Turns in one plane each, and the order they were made in; the first pair answered:
M:
15.0 7.7 2.7 3.8 -4.9 -2.9 0.5 -1.3 16.2 6.8 0.0 -0.7 8.8 3.4 -4.9 16.8
 9.6 -2.1 -5.2 -6.1 6.9 20.8 1.1 13.8 11.6 0.5 10.1 -5.7 -22.2 9.2 => -20.8 15.0 11.7 -0.3 -0.2 7.3 -11.6 -13.8 5.6 -1.2 -1.6 -8.6 -1.3 -11.2
 -6.8 -1.3 -10.8 -3.0 12.5 15.2 2.5 16.9 -6.3 11.9 12.3 -1.8 -8.3 -6.9
 -5.9 -8.5
-8.9 -2.0 -4.0 21.0 5.1 -37.3 11.0 -0.7 23.5 -7.5 2.0 14.4 7.4 0.8 -12.1
 5.5 0.9 -12.4 -13.8 -25.5 23.7 31.8 1.1 -1.6 -2.5 -34.1 19.0 -26.2
 -17.6 3.5 => -14.1 12.9 10.4 -12.4 3.1 5.9 -23.2 -19.3 -8.7 -8.0 21.5 3.1 -31.4 -9.3
 -1.3 -18.2 -23.9 -1.1 37.7 12.7 -16.0 -1.3 -15.5 0.2 -0.9 15.4 -20.7
 -1.4 33.0 -25.1
35.1 14.2 2.4 -8.6 9.0 20.9 -19.7 11.9 -18.7 19.0 8.5 -0.6 -2.1 4.1 20.1
 6.4 9.7 7.9 14.2 3.7 -9.2 -49.8 -7.2 -7.0 16.4 44.0 -14.9 26.5 19.4
 13.0 => -6.2 4.0 -3.8 32.8 17.9 -22.5 11.9 19.3 14.0 8.1 -21.1 4.9 34.5 -0.2
 -4.7 14.6 18.1 -7.3 -27.5 -14.1 37.2 -10.8 7.4 -14.3 14.9 -28.4 17.6
 -11.0 -27.4 26.7
1.7 15.9 2.4 -23.1 -22.0 2.3 -18.0 -5.8 9.8 -9.9 26.1 12.7 -45.5 9.4
 -23.9 -16.6 -13.1 24.9 28.5 0.7 -25.7 23.4 -30.6 24.2 -0.1 12.0 -13.8
 -16.8 8.1 -29.5 => 32.9 6.2 -9.1 -8.4 -27.8 -23.1 1.6 12.5 28.1 -3.2 17.9 21.2 -24.9 21.1
 -24.4 6.3 11.4 24.2 -2.5 -31.4 -5.9 38.8 -17.9 25.6 -1.4 -4.0 17.2
 -23.4 -24.4 -4.7
W:
-17.2 -10.0 1.2 -3.7 10.1 -3.6 0.7 -3.6 2.6 -0.3 -4.8 -6.2 8.7 -7.4 2.8
 6.1 -11.0 -19.1 8.6 13.3 16.1 -7.0 3.6 -7.7 2.2 -15.1 -4.8 5.7 0.8 8.9 => -14.2 -6.6 -3.5 -2.6 3.0 -17.0 5.3 -0.7 10.5 -1.9 -3.9 -1.1 1.8 -3.2
 -8.0 5.8 -5.2 -13.1 7.9 1.2 13.7 11.3 1.3 3.0 0.6 -21.4 1.2 -6.8 -9.9
 5.3
21.2 1.0 -4.4 -5.9 -9.7 0.8 2.6 7.9 7.1 6.3 4.0 4.1 -0.3 6.9 -5.7 12.0
 1.6 8.5 -6.3 -14.3 -5.2 8.2 4.1 5.0 -1.2 5.9 12.1 1.1 -14.8 7.9 => 19.5 4.5 -2.1 -13.9 -9.9 9.7 -5.8 3.8 -0.3 5.2 9.0 3.1 -9.9 5.4 -3.8 5.1
 -4.2 12.1 2.9 -7.8 -15.5 3.7 -1.4 5.2 -1.4 15.8 1.7 4.5 -5.2 2.1
-7.8 -8.4 -10.2 -8.7 -12.2 6.5 -12.2 43.8 0.6 -21.1 8.5 10.7 -41.4 17.8
 -7.5 9.2 30.7 -1.6 13.1 6.7 20.1 -6.3 -7.6 13.8 20.1 4.7 2.6 -11.2 14.8
 -37.0 => -12.0 -14.4 -7.1 -4.0 -5.1 19.7 -16.2 42.0 -11.0 -15.2 5.9 6.4 -25.0
 10.2 6.0 12.5 29.4 -8.1 10.0 18.2 24.6 -29.5 -0.5 -2.3 19.6 8.2 -0.4
 4.7 25.5 -32.8
52.0 -1.0 5.6 -2.1 -19.9 -10.9 4.3 3.4 -20.1 20.7 9.0 1.2 2.7 0.7 1.2
 17.4 25.5 -0.2 -10.2 -10.0 -3.0 1.1 5.0 -7.7 -2.8 23.7 13.8 9.2 -10.5
 14.1 => 52.9 3.1 4.0 -6.2 -23.9 -12.4 1.6 -0.1 -19.8 18.6 12.3 0.5 -8.7 2.0 -3.7
 13.4 24.0 3.8 -4.3 -9.8 -8.8 6.1 2.4 -1.6 -1.9 26.6 11.0 5.3 -12.3 11.8
N:
-4.0 2.8 1.2 -4.6 14.2 10.5 -15.1 -14.0 10.3 -1.9 4.7 -5.9 5.2 -6.1 -0.2
 -7.8 17.5 -18.2 -8.4 28.4 1.0 -0.4 -5.6 -16.7 -0.8 7.7 -0.4 -4.9 -7.5
 12.3 => 1.3 1.7 1.2 -6.8 14.6 10.1 -13.3 -12.0 8.8 -0.7 4.7 -4.1 6.7 -4.8 1.7
 -4.9 20.5 -18.2 -9.7 26.5 0.2 -4.2 -4.2 -16.8 -2.2 9.2 0.5 -1.1 -8.9
 15.1
3.0 -16.6 16.1 4.1 13.1 3.1 -6.8 19.0 7.6 13.4 -8.2 -5.0 7.5 0.2 3.7 7.1
 -5.7 20.7 14.9 -18.3 1.7 -7.6 6.4 17.1 4.7 9.8 2.9 1.7 7.0 4.1 => 2.2 -13.3 15.4 0.8 10.8 3.1 -10.3 16.7 7.5 12.8 -5.9 -3.9 3.8 -0.3 2.3
 2.5 -5.9 22.2 19.2 -16.4 -1.9 -7.9 3.2 21.5 7.3 11.6 0.0 -0.9 9.0 4.0
-15.7 1.5 -3.6 8.6 26.5 1.2 -15.1 21.3 -25.4 16.0 11.2 1.0 17.9 0.1 -3.4
 -23.7 10.6 14.0 -4.0 40.3 3.5 -22.8 39.9 14.3 6.9 -5.2 25.7 24.2 1.4
 27.2 => 0.3 3.2 -4.7 3.9 24.3 4.1 -14.8 26.3 -25.8 18.3 14.5 2.2 15.5 4.9 -0.9
 -21.3 15.1 20.2 -3.7 34.9 -2.6 -25.3 40.3 18.8 7.6 4.6 24.8 27.4 -0.6
 31.7
Z:
-22.5 -1.0 2.2 6.2 -1.3 -9.5 -3.3 -5.2 11.6 -3.0 11.7 -2.0 -13.5 -7.8
 -25.3 8.1 -9.4 8.0 -3.4 2.1 -6.3 39.4 -30.5 8.3 2.9 -15.6 3.4 -25.8
 -4.2 -5.0 => 31.8 -16.4 -3.7 4.7 -0.9 -4.5 0.0 11.8 5.0 16.5 14.1 -2.5 12.8 -1.6 -0.2
 35.7 15.3 2.3 -28.7 -9.1 -4.0 10.1 -15.2 -5.6 -0.6 3.8 18.2 2.3 -7.3
 23.4
-9.2 -1.8 12.0 6.6 -11.9 -31.0 21.3 -6.5 10.5 -5.8 0.0 1.9 -34.7 23.3
 -25.0 -20.7 -18.0 14.3 24.2 -11.2 -0.2 38.9 -13.6 30.0 5.5 -14.6 -13.2
 -33.3 -4.0 -36.3 => 54.9 -22.7 2.9 14.4 -8.5 -33.1 33.4 18.2 8.9 19.1 -1.3 3.6 7.6 34.3 4.5
 16.2 18.6 5.1 -17.4 -34.1 15.8 8.8 11.1 11.6 1.5 1.7 13.4 -3.3 -18.6
 4.7
-19.6 4.1 -8.0 24.8 10.2 23.0 1.3 -11.9 9.3 17.5 2.6 4.3 -3.9 10.9 19.1
 7.5 -6.3 -15.6 -4.2 -0.2 5.4 -3.0 6.2 -11.3 7.2 -9.2 -5.2 11.6 17.3 9.5 => -24.5 5.8 -6.0 24.3 10.7 23.1 -1.0 -13.3 8.0 18.2 3.5 5.1 -7.8 10.5 19.5
 2.7 -11.1 -14.5 -2.0 2.2 5.1 -1.3 6.5 -10.8 8.5 -8.6 -5.8 11.3 18.1 5.8
-11.5 0.8 -9.7 3.0 0.3 -8.2 -14.2 -4.9 -3.0 -3.5 4.0 18.7 -11.9 13.2 4.3
 -8.5 -8.7 -3.7 5.0 1.3 18.7 2.7 -2.3 11.6 -2.0 2.7 -11.4 -7.0 -9.9 1.1 => 4.4 -1.7 -10.0 5.6 -2.0 -8.6 -10.3 0.0 -2.0 0.8 2.1 20.1 -3.4 17.0 11.8
 0.8 0.4 -4.1 -5.5 -6.0 21.9 -3.7 3.3 8.4 -1.5 4.6 -3.9 -1.1 -13.8 10.6

Between the rows of a pair lie two turns.
28.2 -8.2 -14.1 6.5 7.4 -19.2 19.7 4.9 17.6 6.7 -0.7 13.1 14.6 1.8 -5.9
 27.9 13.8 -1.0 -25.4 -37.2 6.3 11.6 2.6 14.6 -3.6 -11.2 24.2 -10.3
 -18.1 19.7 => -42.3 6.2 0.3 3.0 14.4 -9.6 4.2 -17.8 11.4 -13.5 -3.8 6.5 -9.3 -13.0
 -25.6 -5.0 -21.0 -1.8 7.6 -4.6 -0.7 24.0 -13.4 19.8 -0.5 -28.7 -4.0
 -29.3 -1.2 -13.9 : N M
33.1 5.7 -0.2 5.4 -12.8 -22.1 17.0 18.0 -0.4 -8.9 5.4 -7.1 -3.4 3.9 -5.8
 11.0 16.6 11.6 13.3 -9.6 4.0 20.5 -3.1 -7.4 3.5 7.9 -5.3 -4.9 -13.3
 -16.4 => 27.8 0.7 9.0 4.8 -2.5 -1.7 7.6 14.5 -19.9 -2.5 3.8 -15.5 10.8 -5.2 14.3
 9.3 12.9 -0.3 12.4 9.5 5.1 -12.8 5.8 -25.9 6.1 18.4 -15.1 15.2 4.3
 -13.5 : W W
16.3 1.7 -3.9 5.1 2.0 3.6 15.5 20.4 -6.5 6.3 18.4 -1.4 4.9 -0.7 -4.6 8.5
 11.1 6.9 -3.7 -4.1 5.7 -11.1 9.0 -17.7 -6.5 -4.6 -0.3 4.6 -9.8 0.6 => 14.3 7.7 -1.3 -4.3 -3.0 4.0 10.0 15.0 -5.7 1.7 24.4 -0.3 -15.1 1.6 -12.4
 -0.1 3.7 15.2 13.2 -5.4 -7.3 0.2 -1.4 -4.7 -4.9 2.7 -8.0 -3.1 -5.0
 -12.1 : W Z
-4.2 -4.2 -9.7 -0.8 7.8 0.6 -13.8 -14.6 11.3 -12.6 1.5 6.6 -28.9 3.1
 -3.5 -1.2 0.2 9.9 30.8 4.7 -3.3 4.1 -1.7 0.6 0.4 28.3 -10.0 11.8 13.8
 -12.4 => 4.5 -19.1 -12.8 16.3 20.6 -6.0 -2.8 -3.1 10.3 -2.7 -11.0 6.0 8.0 1.2
 10.9 13.4 14.8 -5.2 1.2 2.6 19.3 -12.1 17.9 -18.1 -1.6 14.5 8.7 22.9
 1.9 11.8 : W M
-22.4 -5.0 12.4 13.2 6.1 1.6 -4.7 -2.8 -8.6 -11.2 -10.3 2.9 -14.2 -15.0
 -10.4 -0.9 -18.4 14.1 10.3 3.6 -11.6 7.1 -5.2 -14.6 -0.4 4.4 -19.8 -7.7
 -4.5 -9.3 => -3.8 -2.3 5.8 6.3 -1.7 -5.2 -1.2 0.7 -0.6 -8.5 -4.2 5.7 -21.3 -5.3 -16.3
 1.9 -11.8 19.8 8.8 -10.5 -17.1 17.2 -9.2 -1.2 0.0 12.7 -15.5 -13.0
 -10.6 -9.1 : M Z
-19.0 -1.9 13.2 3.9 5.0 7.6 0.3 -5.4 -26.1 -19.7 -2.6 -6.6 1.7 -2.6 18.3
 6.7 11.6 -1.8 11.8 24.4 1.1 -18.5 -27.1 -9.6 -4.9 14.1 0.2 -8.6 3.1 8.7 => 14.3 -2.0 7.3 -2.6 -3.6 3.0 3.2 5.4 -19.8 -14.1 3.5 -1.0 -4.6 7.4 17.6
 15.3 25.4 3.8 6.3 6.4 -6.3 -10.8 -25.9 0.0 -7.6 25.1 9.2 -8.1 -3.7 17.8 : M N
-59.1 4.1 2.2 19.0 15.9 -0.9 1.9 -11.4 -6.7 -6.2 -12.9 -1.8 10.9 -21.1
 0.9 -16.4 -3.2 -21.9 2.6 21.8 29.7 -4.7 -1.6 -16.0 1.4 -42.3 4.4 -11.4
 7.7 -5.4 => -3.4 -5.2 -14.7 24.3 7.9 -16.9 19.7 12.0 7.0 5.9 -11.2 7.0 26.6 -2.8 6.0
 14.7 26.3 -18.9 -24.8 -13.4 33.6 -0.6 10.5 -12.6 -2.6 -36.6 32.2 -6.6
 -20.2 23.3 : M M
-36.6 6.6 10.7 -10.3 5.0 3.2 -7.3 -10.0 -11.4 -7.1 3.1 -6.2 -21.9 -7.9
 -3.8 -19.6 -22.2 4.6 20.1 13.5 -6.5 5.0 -17.0 4.2 -0.4 -0.2 -16.3 -5.5
 13.3 -27.3 => -31.3 -12.9 8.4 11.1 19.7 0.9 4.7 0.1 -14.9 5.7 -9.8 -7.7 23.6 -12.0
 16.2 -1.2 -5.5 -13.8 -14.0 14.0 20.7 -18.2 3.5 -22.3 -2.6 -15.9 1.9
 11.2 2.7 0.7 : W Z
23.1 20.4 28.2 -19.2 -7.1 29.9 3.3 -18.2 11.0 -18.3 27.8 0.4 -44.8 9.4
 -5.7 9.6 6.2 27.6 29.9 -16.5 -53.5 18.2 -31.8 37.6 8.5 19.3 -34.9 1.4
 17.5 -13.7 => -49.3 4.9 45.5 10.7 29.0 47.5 0.2 -28.9 -9.9 -19.8 2.2 -17.0 13.6 -25.1
 19.0 2.3 -10.4 -6.1 8.8 32.9 -15.5 -26.7 -7.0 -12.5 9.1 -21.0 -41.7
 15.8 36.1 -6.4 : N W
4.7 21.1 -12.5 -4.5 -9.0 9.9 9.5 -6.3 0.9 -6.5 3.8 6.8 -21.7 -17.3 3.4
 0.1 -16.4 11.9 16.3 2.2 -27.7 -7.0 -10.0 5.6 4.4 -9.9 0.0 -8.7 0.0
 -21.2 => -8.9 17.2 -14.6 4.4 -6.8 2.3 14.8 -5.3 9.6 -11.6 -4.3 7.3 -13.8 -19.2
 -1.7 -1.5 -15.4 6.8 10.1 1.6 -18.1 2.0 -7.5 2.5 5.4 -26.1 3.2 -18.7
 -8.9 -19.5 : M M
17.4 -14.7 10.8 12.4 -1.7 -14.9 -7.7 6.8 -8.1 29.5 -9.9 -21.7 10.8 16.3
 9.3 12.0 13.2 -3.0 4.3 -8.3 -11.6 5.7 7.6 26.2 4.8 -2.8 -2.0 7.0 -6.7
 -5.4 => 10.6 -9.7 11.0 12.2 -3.2 -20.1 -5.4 3.7 -2.2 25.4 -10.4 -20.3 4.7 15.4
 1.3 8.2 10.0 0.8 6.9 -8.3 -11.3 16.2 5.7 30.7 5.8 -8.7 -2.0 -1.3 -11.2
 -12.0 : Z M
8.0 -15.8 1.6 3.9 13.1 28.6 -15.7 -1.3 -32.9 18.8 -1.1 5.4 3.7 -5.0 5.9
 -17.0 22.0 -40.0 -1.9 -3.5 8.8 -7.7 23.0 3.7 1.2 24.7 -4.1 4.4 1.0 -4.7 => -25.7 -10.1 5.8 9.0 18.3 25.4 -14.6 -9.8 -28.8 7.3 -5.8 4.8 -2.5 -11.2
 -8.1 -29.8 9.1 -40.4 3.7 3.7 11.3 6.6 19.0 6.0 2.3 6.4 -8.4 -12.7 0.7
 -18.4 : W M
17.4 -1.5 -13.6 -6.4 -26.9 23.2 6.9 -16.6 23.9 4.7 5.2 -18.2 9.7 22.1
 7.1 16.6 -12.4 25.7 13.6 43.3 -1.9 -20.0 -9.6 -1.7 18.1 19.9 -28.5 14.1
 24.3 11.0 => 16.5 2.3 -20.3 -1.9 -36.7 -5.8 20.1 -12.6 47.3 -2.8 3.4 -11.1 -2.0 31.9
 -15.1 15.4 -7.4 32.0 8.7 21.6 4.1 19.0 -14.1 15.1 17.5 -0.9 -14.8 -13.8
 -1.5 9.2 : M W
16.5 13.3 -11.6 -36.4 -7.6 27.1 -6.4 1.5 -8.5 -14.1 16.6 -20.8 -24.3
 24.0 -1.7 -14.2 8.8 -14.7 40.6 9.9 -18.7 11.7 -6.6 -6.9 -14.9 49.4 -9.3
 30.5 2.4 -37.1 => -9.8 -11.4 -11.8 3.3 16.0 11.6 16.6 10.6 -2.7 -7.6 -14.7 -23.9 44.4 9.9
 12.0 7.1 23.9 -45.1 -9.7 12.4 33.5 -0.9 25.0 -43.4 -16.1 -1.1 18.5 31.7
 -21.2 -5.3 : W M
4.5 10.6 10.9 -12.2 -7.9 7.7 -9.2 -4.5 -1.2 3.4 14.6 4.4 -28.0 7.4 -13.2
 -10.0 -0.8 8.2 20.7 -0.1 -20.9 -4.1 -16.3 -5.3 3.4 17.2 -6.5 -2.5 3.3
 -15.1 => 14.1 7.5 6.4 -12.4 -11.6 1.5 -5.3 -1.5 2.2 3.1 16.2 4.4 -27.9 12.9 -14.7
 -6.7 2.1 7.9 16.0 -9.5 -20.5 -1.0 -15.3 -1.5 2.4 18.8 -1.5 -4.4 -0.7
 -12.5 : M W
-22.8 -8.0 5.3 5.2 1.2 24.2 -6.4 -13.1 -12.9 -2.6 0.2 -13.8 -3.8 -4.2
 10.1 -26.4 -19.8 0.2 9.1 13.5 -8.0 -14.1 -10.1 -15.3 -0.6 3.2 2.6 -5.8
 26.6 -13.3 => 6.5 -14.3 -0.5 5.7 -0.9 26.1 -3.5 -4.3 -15.6 7.6 2.5 -14.0 8.8 -1.0 23.4
 -14.6 -8.0 -1.8 -2.1 5.7 -7.9 -30.0 -4.2 -21.6 0.2 15.3 11.5 9.3 23.7
 1.1 : W M
-48.9 12.6 -19.6 -18.4 -0.5 17.8 14.8 -37.8 9.8 -9.4 -8.3 28.3 7.6 -8.5
 -34.7 -17.3 4.2 16.0 15.0 -13.9 -9.7 32.5 -6.5 0.5 12.6 -40.9 9.3 -26.2
 -24.7 5.1 => 30.1 5.4 -31.4 -31.2 -13.3 19.4 18.7 -18.1 10.1 8.7 7.5 35.4 8.0 12.0
 -19.8 7.6 32.5 26.0 3.8 -42.8 -24.9 14.9 -2.8 7.2 10.1 -0.8 23.3 -4.5
 -31.1 27.9 : Z W
-26.2 -5.9 4.9 20.3 28.7 23.6 -6.5 -0.7 -22.1 -2.6 -8.5 -10.5 31.5 -8.4
 19.0 -10.0 2.0 -21.0 -2.3 23.4 20.5 -40.2 9.1 -26.8 2.5 -8.9 -4.1 24.3
 18.0 11.0 => -36.2 -7.4 3.7 28.4 29.6 14.0 -1.9 -1.8 -16.4 -7.1 -14.4 -8.6 35.0 -9.1
 11.4 -9.8 -1.1 -22.7 -8.8 19.8 28.3 -28.3 10.8 -24.8 2.5 -22.9 0.4 17.1
 10.1 11.4 : Z Z
1.8 9.1 9.0 -13.8 4.5 18.5 -9.7 -11.3 -9.9 7.0 19.1 -6.0 -9.7 -7.9 13.0
 -4.9 -14.0 5.7 17.3 23.6 -14.6 -14.1 0.4 -3.5 3.0 19.6 -5.5 15.6 28.5
 -1.4 => 26.2 -4.3 4.6 -1.6 6.1 5.2 2.7 1.7 -2.4 16.3 14.2 -2.7 14.5 -4.4 22.1
 14.0 6.1 0.3 -11.0 8.4 0.2 -21.8 14.3 -15.3 1.9 13.7 16.0 23.1 11.4
 23.6 : W N
10.7 36.0 -11.7 -8.7 -38.1 13.8 -7.1 -23.1 5.4 -9.5 29.3 -5.7 -0.2 -18.9
 -23.7 3.7 -18.8 15.8 38.0 -29.5 -47.7 47.7 -13.2 35.3 16.3 41.0 -25.2
 -23.2 11.3 -13.1 => 60.4 20.9 -20.6 -0.1 -38.8 4.7 8.7 -0.1 10.2 5.3 27.3 -0.9 28.3 -8.7
 -10.8 28.5 10.0 10.6 7.7 -51.0 -36.7 36.0 2.8 27.3 14.5 47.8 -0.6 -9.0
 -7.3 16.8 : M Z
-10.6 11.7 1.3 -22.2 -9.3 25.0 -11.2 -1.8 -11.6 -16.7 8.6 6.9 -4.5 5.1
 2.8 5.5 -5.3 11.4 16.9 14.3 -6.7 11.1 -11.9 9.4 19.0 24.2 -1.7 12.5
 15.9 -1.3 => 13.0 6.3 -9.7 -16.9 -14.4 4.5 3.3 10.1 1.8 -14.6 6.1 13.4 2.3 16.8 -5.4
 21.0 11.1 12.2 -0.3 -10.0 4.6 28.2 -7.1 16.8 17.8 14.9 16.5 5.0 -6.7
 11.7 : M N
53.9 -28.5 -23.0 -25.6 32.1 -1.0 13.2 16.7 14.7 14.0 -4.2 -2.7 -1.7
 -22.0 -6.6 18.3 0.9 -2.6 -22.2 -15.7 13.9 18.0 13.0 -22.0 4.1 4.7 4.7
 22.5 -41.9 16.9 => 38.4 -24.6 -24.5 -23.9 27.6 -12.1 14.9 12.3 25.2 5.3 -7.1 1.6 -14.8
 -19.5 -22.9 10.5 -4.6 4.1 -15.1 -21.9 14.9 41.9 6.0 -8.5 2.1 -8.2 4.3
 3.8 -50.3 7.9 : Z M
-35.4 24.8 2.9 3.1 -1.6 22.5 -8.3 -7.8 0.4 -10.8 21.0 -0.1 -38.6 0.6
 -9.9 -30.9 -20.0 27.6 39.2 19.7 -6.2 -0.2 -14.2 -11.0 13.6 -8.7 -19.5
 -20.8 19.3 -19.1 => 36.6 8.5 -2.0 -2.1 -0.4 34.5 -6.9 10.1 -13.6 15.2 30.4 -1.1 -10.9 9.7
 24.2 1.4 5.9 21.5 16.8 6.9 -10.6 -45.2 2.4 -27.8 9.8 28.4 -5.7 19.6
 24.0 14.5 : Z Z
-23.0 -1.7 13.5 1.6 9.5 15.5 -11.1 -13.7 -10.5 -6.0 -3.7 -11.4 4.1 -9.1
 16.2 -9.9 -17.1 -13.3 6.6 24.3 -5.7 -21.5 -5.4 -11.0 3.7 10.2 -26.5 8.3
 28.1 -13.6 => -9.2 8.8 9.6 -9.5 -3.2 7.4 -11.2 -11.9 1.2 -9.9 7.2 -5.6 -23.9 0.6 0.9
 -12.5 -19.5 1.5 19.1 11.9 -20.1 2.2 -18.0 9.8 3.1 21.1 -27.9 -1.7 22.5
 -22.2 : M Z
1.9 1.8 -0.3 -2.9 9.4 10.1 -7.4 -3.6 -22.7 5.1 -1.2 -1.7 8.4 3.7 5.5
 -0.7 8.4 -1.9 1.0 18.8 -3.4 -18.4 -2.8 -15.4 6.6 11.6 -5.6 13.3 7.0
 -1.8 => 22.3 3.8 -5.4 -10.1 -0.7 6.0 -4.9 1.1 -15.6 7.8 5.5 2.2 -1.7 12.0 2.3
 3.7 15.3 7.4 2.8 4.4 -10.4 -10.8 -5.8 -3.6 7.1 20.6 1.8 10.8 0.9 -0.5 : Z M
6.6 7.5 0.9 -16.8 -8.4 3.9 -8.4 -1.9 -5.4 3.1 8.9 3.6 -19.5 7.0 -5.9 0.2
 2.7 8.0 17.7 -6.7 -14.4 -2.8 -7.4 11.2 1.9 18.4 -4.8 4.4 12.1 -11.6 => 24.8 -2.0 -4.2 -5.4 -4.8 -3.3 2.6 9.3 -3.7 10.1 3.3 4.9 1.0 10.8 -0.1
 15.5 17.8 1.3 -4.7 -15.9 -1.5 -6.9 5.2 4.0 1.9 12.2 12.6 9.0 0.6 7.0 : Z Z
